128 stands for zero in the data rows.
Here are some points, one per row:
[120 169 167 125 157 149  95  99  79  88 125 206 144 146 156 139  75 134
  89 126  46  99  74 125 118  89 121 123 181 126  76  39 123 128 153 192
 202 135  38  76 101  66 173 139  99 118  74 139 157  55 144 122 174 158
 136  88 159  93 133  99 150 143  89  95]
[ 97 114  52 145 138 151  83  90 248 157 166  83  35 159  60 117 210 107
 164 162  94 176 163 145 143  50 140  96 207  79 138 111  87 154 122 171
 121 156  86 100 137 160 116 137 182 102 100 163 152 137 128 107 136  94
 175  87 107  93 177  89 125 122 133 144]
[181 136 143 166 117 165 148  99 158 182 112 180 175 120  93 126 109 127
 155 143 141 137 142 137 120 159 144 153 158 128  97 132  98 213 123 160
 145 107  69  96 114 192 149 178  95 203 240  37 120 139  72 115  79 179
  77 148 143 104 132  78 158  57 157 174]
[102 114 104 129  90 128 115 138  45 149 142 102  78  90  71 104  23 144
 159 179  65 139 208 146  93 136 161 205 120  54 128 197 128  96  89 108
 133  97 146 120 125 150 125 154 142 105 103 100 207  86 125 142 112 154
 187 169 129 118 143 172 174  95 142  48]
[157 143 111 106 104 116 130 140 139 148  91 138  74 200 107  84 155 137
 129   0  71  52 108 128 105  76 153 195  95 121  89 131 126 126 145 147
 132 117 114 115 125 159 122 124  93 141 100 128 169 120  98 134  93 117
 106 144 131 255 103 157  81 164 197 151]
[189 119 147 128 132 172 255 115 143 139  85  56 116  26 153 151  92 107
 108 123 126 128  79 114  67 155 168 128 174 134  92 132 147  98 118 149
 117  71 112 115 141 173 143  94 217 109  99 144 133 155  93 214 137 163
 125  36 102 107 140 150  91 155 132 174]
[130 111 139 147 131   0 101 135 163 145 148 173 140  76 146 107 106 123
 157 102 135 131 133 120 132 151 178 106 171 130 119  97 126 171 107 102
  90 109 114 134 130 154  95 179  89  86 136 140 113 139 122 164  79  92
 100  86 159 165 226 168 100 137   0  90]
[ 58 165  74 121 140  89 157 100 124 139 126 139 105 122 132 125 109 160
  89  86 105 148 103 139 138 115 100 159 160  93 190  92  78 130 126 114
 133 139 253  56 198 120 213 170  72 161 101 106  95 255 134 154 106 148
 133  96 154  66  82 171 142 112 155 137]
[114  65 143 180 115 118 110 184 167 105  88 143 177 140  56 100 124 114
 227 130  96 129  83 154 115  88 100 130  74  97 147 138 152 160 126 109
 194 141 139 184 187 168 151  62 111 125  67 153 105  76 168 189 129 116
  52 175 122  27 107 175 123 107 112 170]
[ 82  97 213 143 131 166 102  56 116 138  58 185 105 117 172 161 149 168
 148 108 136 114 145 227 125 118 109 132 120 138 140 104 164 137  53 163
  73 152 193 196 120  91 173 103 164  74 177  95 169 155 121 121 127 115
 175 201 144 118 194 142 115 168 115 202]
[112 133 180 146 123 107 119  26 154 109  94 150 168 108 189 111 151 153
 156 182 136 120 143 111  83 100 238 134 124 162 161 161 112  91 151  93
  94 141 119 127 215 113  79 161 133 151  79 109 144 132 174 104 195 139
  70 122 149 136  90  83  42  92 190  72]
[114 131 111 157  82  94 255  87 141  76 105 115 111 131 121 162 161 132
 115 129  94 168 147  81 251 107 153  62 152 137 119 133 124  98 133 158
 118  90 131 163 114 136 153 123  78 169 136 156 144  86 116 145 168 135
 149 247 114 150  92 156 140 117  74 115]
[ 42 136  79 168 125 148 143 182  73 118 150 126 146 109 110 106  97 106
 182 110  94 104 110 146 100  42 152 106 160 172 136 137 120 120 134 142
   0 145 158 159  27 141 107 128 126 140 176 139  37  90 182 125 127 170
 126  93 153 104  94  71 135 181 151 125]
[ 83 122  78 164 110 104 126 106  77 117 133  15 135 140 155 105 154 191
 139 155 176 132 106 132 108 132 166 187  30 108 207 112  46  99 129 151
 163 143  85 105  98  94 153 130 149 175 158 162 116  92 153  96 142 194
  99 110  90 155 194 160 135 117  57 218]
[146 111 135 168 169 125 123 143 159  85  58 113 147 135 102 157 161  93
 147 166 112  96  99  78 132 127 103 192  96 108 140 134 217  68 142 136
 128 100 105   0  75  94 115 156 168  99 214 148  82 168 165 115 106  49
 185 145 222 143  86 158 124  97 124 105]
[127 140  74  29  72 158 177 160 115  54 157  76 190 171 148 116 135 134
 189 138 176 136 122 138 120  87 127 168 155 161  60  85 111 200  97  85
 142 110 110 145 165 115 120 128 153  60 142 116 147 163  81   8 119 141
 140 157 178  82 104 190 105 156 117  89]
[218 121  82  97  94  90  84 141 158 109 164 157  87 134 157 193 193 146
 158 133 129 118 161 141 144 129 140 113  56 189 139 133 161  50  90 179
 160 134 180 105  75 133 129 146 150 154 100 150 121 122  73 162  82 235
 101 147 158  34 152 109 135 180 162  62]
[153 130 176 115 134  91 147 141 108 145 135 132 126 136 172 123 148 100
 119 141 141 114 164  30 135 100 104 140  95 102 135 125 149 220 159 110
 128 255 103 131 165 192 150 103 167 143 189 131 143 155 191 188 163 175
 197 130  91 128 133 154 164 188 140  92]
[ 98  70 158 159 117 195  65 169 150 215 141 106 167  90 125  85 112 174
  75  69 154 111 187  25 115 134 152  71 111 171  55  71  62  88 136  80
 152 117 156 113 117  97 156 120 165 182 137 177 119 125 108 121 117  79
 151 158 162  87 133 151  99 119 142 115]
[ 98 134 151  74 194 104 129 185 150 138  89 123 136 127 104  66  94 134
 100 135 108 137 141 143 191 179 142  95  75 157 103 120 123 132 203 142
 172  48  93 148 133 112  81 155  99   1 153 163 110 195 175 137 160 206
 151 150  89 138 186 101 153 137 229 159]
[140  87 108 134 153  88 169 125 116 149 139 125 187  54 137 163 149 137
 103 125 109  58 105 179 161 127 146 129 122  45  92 121 161 130  75 145
 186 133 149 191 166 103  96 129 112 198 165 208 138 128 154  22  77  80
 154  60  66 130 108  74 155 147 185  95]
[126 135 156  87 194  41 102 160 106 168 103 121 129 115  77 169  92 126
  64 157 236 138 137 151 112  44  49  79 145 143 189 155 152 130 106 115
 139  73  70 147  82 159 188 109 123 170 120 126 153 112  84 104 184 124
 136 110 135 158 101 170  59 129 194 115]
[109 151  94  96  92 151 113 131  62 153 213 182 132 131  81 162 166  99
 212  81 157  95  74  19 139 201 103 106 186  72 142 141 199  48 108  89
 108 134 117 153 147 120 181 144 130  97 120 144 164 160 126 107 179 136
  94 151 117 143 182  83 113  92 151 183]
[146 191 136 159 165 121  96  95 156 100 100 109  79 140  98 191 104 187
  74  18 128 195  99 113 126 187 132 159 110 158  97 210 152 134 170  63
  87 150  47 209 125 126  91 101 122 157 103 119 118 135 148  64 112 111
 162  89 169  44 138 136 174 120 121 139]
[117 194 161 134 121  94 134  84 150 178 159 124 160 204 142  28 154 118
  83 151 120  78 120  90 172 123  59 107 117 162  89 249 143 146  69 159
 107  88 208 106 121 103 112 104 201  97 119  95 164  98 155 102 130 138
  84  78 101 111  91 154 194 130  81 162]
[131 174  52 127  58 107  93 113 146 153  87 173 129 218 172 154  62  71
  16 234 175 137 111 137  94 159 147 162 132  75  97  77 133 109 149  81
  85 119 117 162 130 135 109 128 136 131 135 193 126 121 116 181 102  79
  84 172 114 114 116  92 136 181 152 166]
[121 174 164  84 128 133  73 162  20 132  67  92  49  79 167 128 143 104
 173 153 124 180 130  86 187 135  81 124  95 103 117 140  83 121 166 181
 138  92 130 139 202 160 127 136 141 148 120  92  86  93 111 104  49  70
 128 115 141 134  96  46  66 173  95 140]
[131 195 100 110  90 190 132 108  97 145 129 152 117 130 112  94 149  72
 135 154 156 125 177 128 102 113 186 137 131 245 188 110 213 159 131 148
 188 132 166 149 119 110 131  39  49 134 103 157 101 152 146 133  76 110
 200  88  96 159 145 139 126  36  96 134]
[115 100 157  96 150 215 115 102 168 130 155  83 138  97 108  54 170 125
  79 131 117 125 125 116 141 217 120 175 184 105 251 122 163 145 146 114
 153 106 130 152  92 149  91 110  51 135 146 113 134 101 109 137 143 108
  52 124 170 136 123 150 133 255 124  75]
[137 119 103 133 185 151 137 147 142 140  90 137 118 156 132 112 120  87
 211 151 176 147 152 163 141 169  99  73 130 158  87 108 111  36 134 110
 112 204 123 131 132  64 104 178  55 148 152  85 245 114 152 157 102 140
 137  60  83 130  55 218 139 160 118 161]
[156 158 200 107 170 163 133 174 129 121 178  51  90 161 167 155 124 119
 127  98 129 246 107 148  54  64 124 103 133  80  89 154 147 119  55 127
 136 141 189  85 158  98 102 117  44 114 210 179 121 130 145 147 153 126
  46 159 126 146 166  96 143  81 120  94]
[165 171 138 210 179 163 148 107 162  96 237 174 150  64 105 124  67 145
 141 143 163 175 166 153 147 132  98 145  65 111 130  85 131 159 209 160
 105 155 171 156 121 145 142 162 191  88  64 179 135 147  80  99 137 123
  79 131 160 221  65 120 127 109 115 143]
[241  46  65 124 120 153  96 119  88 145  89 128 136  93 157 169 135 170
 100 131  92  68 121 142  94 127  99  46 146 135 186 211  80 183 189  64
 111 133 137  62 113 134 125 125  66  54 116 172 148 142 126  87 133 132
 141 158 108 128  94  91 128 127  66 167]
[171   0 134 138 154 139 169  80  56 165 184 171  82 213 153 110 131  92
  90 143 150 160 144 132 158 148  97 179 122 128  72 125 109 121  99 155
 108 129 102 147 126 134  92 130  93 117  73 102   0 150 130 124 184 120
 129  96 148 130 136 159 108 100 136 129]
[ 87 139 145 122 158 114 102 142 130  71 152 137 130 149 128 154 134 125
 139  92  88 115 187 141  72 182 143 123 133 160 152 115 151 137 113 145
  73 117 102  56 153 125 163 151 153 129 128 117  40 104  70  99 127  85
 113 174   0 101  96 170 133 146 133  97]
[172 145 132 151  75 164  69 219 157  69 112 162 138  71 146  86 146 159
  73 143 144 157   0 127 178 126 150 114  95 114 167  99  88 128  11 120
  98 152 106 133 105 147  68 142 131 126  76  56 125 151 109 153 161 115
 188 122  83 174 107 131 155  83 143 109]
[123  97 183  88 105  99 153 168 156  32 196 136  70 145 107 172 154 149
 131 146 188  74 125 154  88 157 164 136 148 167 107 170  67 158 172 103
 197  89 161 149 112 108 169 173 150 131 153  86 131  93 181 199 138  18
 155 102 155 154 116  82 167 146 173 176]
[ 36 102 109  80 133 180 171 147 155  80 145 133 149 167 141 138  82 140
 111 108 153  58 148 189 180 165 112  64 113  78 138 187 112 101 133 138
 111 186  61  93 134 117 142  17 157 135 128  94 132 181 112 169  49 128
  78 124 156 156 159  94  97  78  96  36]
[145 164 116 108 155  90 155 131 158 181 110 104 174 138 114 174 193 142
 163 171  20 146 151 149 107 155  30 133 126 132  99  46 109 127 148  14
 127 123 172 152 102  64  97  39 163 168 105  38  96 104 129 156 157 151
 153 135 115 194 163 103 139 112 125 122]
Along one direction, these points spread out more than along any other. Take the direction at right angles to it along which they spread out most. Go by this last direction. How far along it is each point below, from 0 to 99? 50 is the average, and the first point above lies past it. One standard deviation of the points above along it is 16.
[123  97 183  88 105  99 153 168 156  32 196 136  70 145 107 172 154 149
 131 146 188  74 125 154  88 157 164 136 148 167 107 170  67 158 172 103
 197  89 161 149 112 108 169 173 150 131 153  86 131  93 181 199 138  18
 155 102 155 154 116  82 167 146 173 176] 41
[137 119 103 133 185 151 137 147 142 140  90 137 118 156 132 112 120  87
 211 151 176 147 152 163 141 169  99  73 130 158  87 108 111  36 134 110
 112 204 123 131 132  64 104 178  55 148 152  85 245 114 152 157 102 140
 137  60  83 130  55 218 139 160 118 161] 20
[ 82  97 213 143 131 166 102  56 116 138  58 185 105 117 172 161 149 168
 148 108 136 114 145 227 125 118 109 132 120 138 140 104 164 137  53 163
  73 152 193 196 120  91 173 103 164  74 177  95 169 155 121 121 127 115
 175 201 144 118 194 142 115 168 115 202] 30
[127 140  74  29  72 158 177 160 115  54 157  76 190 171 148 116 135 134
 189 138 176 136 122 138 120  87 127 168 155 161  60  85 111 200  97  85
 142 110 110 145 165 115 120 128 153  60 142 116 147 163  81   8 119 141
 140 157 178  82 104 190 105 156 117  89] 59
[181 136 143 166 117 165 148  99 158 182 112 180 175 120  93 126 109 127
 155 143 141 137 142 137 120 159 144 153 158 128  97 132  98 213 123 160
 145 107  69  96 114 192 149 178  95 203 240  37 120 139  72 115  79 179
  77 148 143 104 132  78 158  57 157 174] 63
[156 158 200 107 170 163 133 174 129 121 178  51  90 161 167 155 124 119
 127  98 129 246 107 148  54  64 124 103 133  80  89 154 147 119  55 127
 136 141 189  85 158  98 102 117  44 114 210 179 121 130 145 147 153 126
  46 159 126 146 166  96 143  81 120  94] 61
[145 164 116 108 155  90 155 131 158 181 110 104 174 138 114 174 193 142
 163 171  20 146 151 149 107 155  30 133 126 132  99  46 109 127 148  14
 127 123 172 152 102  64  97  39 163 168 105  38  96 104 129 156 157 151
 153 135 115 194 163 103 139 112 125 122] 2
[102 114 104 129  90 128 115 138  45 149 142 102  78  90  71 104  23 144
 159 179  65 139 208 146  93 136 161 205 120  54 128 197 128  96  89 108
 133  97 146 120 125 150 125 154 142 105 103 100 207  86 125 142 112 154
 187 169 129 118 143 172 174  95 142  48] 63
[126 135 156  87 194  41 102 160 106 168 103 121 129 115  77 169  92 126
  64 157 236 138 137 151 112  44  49  79 145 143 189 155 152 130 106 115
 139  73  70 147  82 159 188 109 123 170 120 126 153 112  84 104 184 124
 136 110 135 158 101 170  59 129 194 115] 37
[146 111 135 168 169 125 123 143 159  85  58 113 147 135 102 157 161  93
 147 166 112  96  99  78 132 127 103 192  96 108 140 134 217  68 142 136
 128 100 105   0  75  94 115 156 168  99 214 148  82 168 165 115 106  49
 185 145 222 143  86 158 124  97 124 105] 55
[172 145 132 151  75 164  69 219 157  69 112 162 138  71 146  86 146 159
  73 143 144 157   0 127 178 126 150 114  95 114 167  99  88 128  11 120
  98 152 106 133 105 147  68 142 131 126  76  56 125 151 109 153 161 115
 188 122  83 174 107 131 155  83 143 109] 49
[140  87 108 134 153  88 169 125 116 149 139 125 187  54 137 163 149 137
 103 125 109  58 105 179 161 127 146 129 122  45  92 121 161 130  75 145
 186 133 149 191 166 103  96 129 112 198 165 208 138 128 154  22  77  80
 154  60  66 130 108  74 155 147 185  95] 52
[ 97 114  52 145 138 151  83  90 248 157 166  83  35 159  60 117 210 107
 164 162  94 176 163 145 143  50 140  96 207  79 138 111  87 154 122 171
 121 156  86 100 137 160 116 137 182 102 100 163 152 137 128 107 136  94
 175  87 107  93 177  89 125 122 133 144] 65
[ 87 139 145 122 158 114 102 142 130  71 152 137 130 149 128 154 134 125
 139  92  88 115 187 141  72 182 143 123 133 160 152 115 151 137 113 145
  73 117 102  56 153 125 163 151 153 129 128 117  40 104  70  99 127  85
 113 174   0 101  96 170 133 146 133  97] 66
[165 171 138 210 179 163 148 107 162  96 237 174 150  64 105 124  67 145
 141 143 163 175 166 153 147 132  98 145  65 111 130  85 131 159 209 160
 105 155 171 156 121 145 142 162 191  88  64 179 135 147  80  99 137 123
  79 131 160 221  65 120 127 109 115 143] 66
